In the rows, 128 means zero.
The rows below come in pairs that one turn or mirror swaps. Which row does each named row swap with?
The rows were stretched afterwards, more along some directions than others.
Zogig: [151 106  99 138 115 136 111 129 127 126 133 124 110 119 126 144 138  99]
rut: [112 119 126 121 142 117 112 143 127 133 134 112 135 139 143 130 122 121]
Lim: [105 115 136 123 141 123 106 137 123 137 127 119 125 126 152 138 124 125]
Ter: [158  82  84 132 111 132 103 113  97 156 121 133 108 105 111 149 153  82]
Pelo: [180 120 116 124 101 144 130 112 136 147 137 141 125 114 140 137 142 138]
boba: [158 114 125 122 120 142  84 116 115 166 124 124 116 111 129 153 146 144]
Gofa: [140 104  97 104 125 121 122 126  84 169 134 126 135 124 121 130 166  96]
ninos: [142 102  92 104 119 124 120 123  82 168 130 122 134 125 117 137 164  97]
gere: [175 126 125 123 103 152 147 108 138 138 136 135 124 114 149 143 146 142]
bivub: [177 128 118 127 100 149 132 110 131 154 134 138 115 114 136 142 146 140]
Gufe: [114 120 118 125 127 125 112 140 132 124 126 118 115 134 146 136 117 116]
regem: [153 106 124 145 135 173 146 110 118 144 136 116 126 107 138 174 150 121]
Dafiz: [147 110 121 117 143 116 118 128 123 159 149 130 154 109 152 127 142 100]
bemo: [179 125 120 123 102 148 130 106 131 151 137 135 122 110 144 145 148 145]
Marar: [118 117 132 127 129 123 156 115 113 128 128 122 130 122 152 126 147 120]
mif: [112 120 125 120 138 123 111 142 129 134 132 106 130 137 138 132 118 122]
Vam: [142 110 101 134 123 137 115 136 134 132 137 119 120 125 132 147 128 105]
tinos: [164  90  90 133 112 135 102 115  97 157 129 128 111 107 106 145 162  89]
fada: [141 106 105 111 123 111 118 121  93 168 132 131 143 120 121 139 170 108]
ket: [148 106 130 144 135 175 152 111 115 144 138 109 123 108 140 167 157 124]
daner: [162 104 126 121 140 150 140 129 115 169 150 119 147 113 146 137 158 106]
fipu: [156  83  89 128 121 127 100 108  91 156 124 133 115  98 120 145 164  84]
kadag: [121  98 116 125 134 121 131 110  91 149 127 121 127 108 141 139 160  99]
Dozo: [143 103 101 104 119 118 119 125  84 176 131 126 133 121 120 133 172  98]
dibol: [109 117 132 127 140 118 111 141 130 127 128 115 133 131 149 138 118 124]
sem: [122 116 125 142 112 122  96 113 127 109 111 127  89 113 153 134 120 131]
zop: [120 119 122 146 110 148 115 107 106 108 111 115  80 113 143 152 135 127]
tuse: [150 109  97 130  96 153 111 114  87 138 116 131  77 110 136 140 159 100]
Fedel: [184 120 116 121 111 150 117 103 128 155 137 136 125 102 133 152 151 137]
rizu: [151 126 134 127 120 134 165 118 139 127 137 127 144 123 154 130 142 141]
Dapi: [150 115  98 116 102 153 118 115  82 151 124 126  91 117 130 141 169 104]
Lef: [129 122 125 145 109 135  97 114 117 112 108 124  83 115 141 141 129 131]
kip: [161 107 124 141 132 171 150 114 122 156 143 114 131 103 145 166 156 119]
pesa: [148 108  90 109 116 131 115 122  78 171 132 124 121 117 119 142 175  88]
dupu: [118 109 123 127 133 122 142 115 103 137 123 126 128 116 150 129 153 113]
dabo: [139 104 128 150 131 167 149 111 126 139 130 109 120 109 137 180 140 128]
tid: [169  90  80 123 111 130  94 122 109 161 130 139 116 111 111 136 152  87]
Gube: [141 111 121 115 138 104 103 132 127 152 142 132 146 119 147 118 134 105]
rif: [183 123 115 121 102 148 113 109 119 162 130 142 118 109 131 146 156 139]
Luru: [137  93 114 139 121 143 135 103 119 140 120 114 125 108 125 180 138 133]
Gepu: [121 118 133 122 129 123 152 116 117 133 127 125 134 125 156 123 150 126]
taza: [127 112 120 146 105 142 104 114 116 106 106 128  79 116 143 140 124 127]
dig: [131 116 125 121 134 100  96 130 134 136 130 136 137 122 152 115 125 122]
Miz: [151 105 125 137 132 167 145 121 117 158 141 114 132 114 152 155 153 115]
lakim: [152 102 126 141 138 172 152 111 126 145 139 111 132 107 141 171 150 126]
gem: [123  94 112 124 134 124 127 112  91 150 124 126 127 108 139 136 162 100]
vata: [151 108 119 116 142 114 111 134 122 159 145 136 153 117 147 116 143 100]
boz: [142 104 125 149 124 168 145 105 125 142 125 112 114 108 143 175 142 136]
gavib: [129 116 127 120 130 101  98 126 134 133 133 130 135 121 151 121 124 122]
Dila: [172 130 125 119 111 144 158 109 141 135 144 134 136 111 145 134 148 135]

pesa swaps with Gufe
dibol swaps with Dozo
Vam swaps with Dapi

The rows below come in pairs that one turn or mirror swaps. Which row does each named row swap with?
The rows were stretched afterwards, more along some directions than others.
bodal: [142 123  55 164 115 131  86 110 155 119  96 135 135 158 138 145 130]
Gasi: [133 134 136 158 142 108 100 139 156 167 138  67 159 111  95 162 126]
toma: [129 115 127 175 103 101  99 150 124 161 111 149 101 131  96 129 150]
Lin: [143 145 112 134 119  95  97 105  98 178  92 111 109 131  61 119 150]
tok: [133 117  97 174 116 118  47 150 136 135  99 112  96 147 126 119 115]
posom: [108 106  79 173 122 114  94 112 156 158 103 131 135 111 126 148 135]
vop: [126 112 110 195 113 101  76 161 139 149 129 120 122 148 120 150 138]
Lek: [144 125 119 183 119 116  56 161 127 126 136 113 117 157  80 138 123]
lol: [120 128 101 156 128 116 115 100 144 174 106 130 151 112 110 164 147]
povo: [142 122 126 152 105  91 109 124 108 174  81 138  83 142  94 119 156]
bora: [140 114  82 160 126  87  85 116 110 141 110 116 100 160  86 138 150]
babi: [135 129  74 141 132 126  84 109 138 136 120  97 157 146 111 162 120]
bitik: [140 148 121 129 132  96 133 104 128 171 114  81 158 134 106 167 148]
guga: [140 139 102 198 100 121  82 160 140 128 129 132 130 133  60 150 141]
Mir: [116  94  70 166 137 135  73 113 156 136 117 130 132 119 122 150 119]
dilu: [168 132 102 155 120 111  64 141 129 134 117 114 110 152  92 114 120]
povam: [138 139  87 170 100  93  99 120 121 156  91 158 108 128  82 110 152]
tak: [121 144 144 134 108 103 121 138 110 176  88 113 125 135  88 136 147]
lal: [121  96  87 151 135  91 104 104 141 155  90 114 106 120 134 131 124]
vez: [136 142 113 176  87  99  87 166 127 140 120 124 129 144  51 143 143]
zatig: [127 120 118 185  91  94 107 152 130 154 109 160 109 128  85 140 151]
vonez: [157 129 118 168 123 107  89 146 116 135 116 121 106 164  73 138 140]
tul: [125 139 101 153 118 100 107 111 135 154 118 100 162 130 105 154 139]
lam: [126 115 130 186 129 104 106 134 124 168 129 129 118 120  55 168 168]
duvu: [149 115 103 160 144 138  95 100 159 149  99  99 134 123 110 150 133]
fovi: [152 109 124 127 147 114 109 112 111 168  97 118 103 142 105 125 132]
Mok: [124 139  94 156 116  87  95 134 129 147  92 100 106 144  91 121 147]
Muda: [130 118  98 163 133 108 117  89 145 158  90 129 132 124 114 158 151]
Rog: [125 116 105 183  96  93  83 150 116 165 109 160  93 129  86 124 151]
ninez: [119 121 104 220 109 108  76 150 142 128 121 128 117 143  69 165 150]
boki: [147 142 115 134 146 117 113 108 138 155 118  73 161 130  99 161 129]
zegiz: [154 122 107 188 112  89  76 134 128 154  94 151  81 125  82 112 142]
Dilat: [127  95  89 210 137 109  72 121 157 146 123 121 116 125  85 153 134]
Dep: [123 124  92 150 121 117  94 131 124 151 141 117 158 151  86 172 141]
ruz: [144 102  93 163 145 107 105  96 124 160 108 144 104 138 119 154 147]
tibeg: [161 122 114 155 123 109  75 144 121 131 116 111  99 162 102 119 124]
kon: [134 139  90 140 123 127  80 118 140 145 129  81 169 134  92 165 126]
Bute: [127 150 108 140 114 130 114 119 128 166 129 134 172 108  87 159 139]
Pudel: [147 138 130 153 140  77 122 101 112 182 123  87 134 126  65 153 148]
Nom: [ 99 121 120 180 115  98 100 152 121 159 120 128 106  96  67 145 144]

ninez swaps with Lin
Nom swaps with Mok
Lek swaps with povo

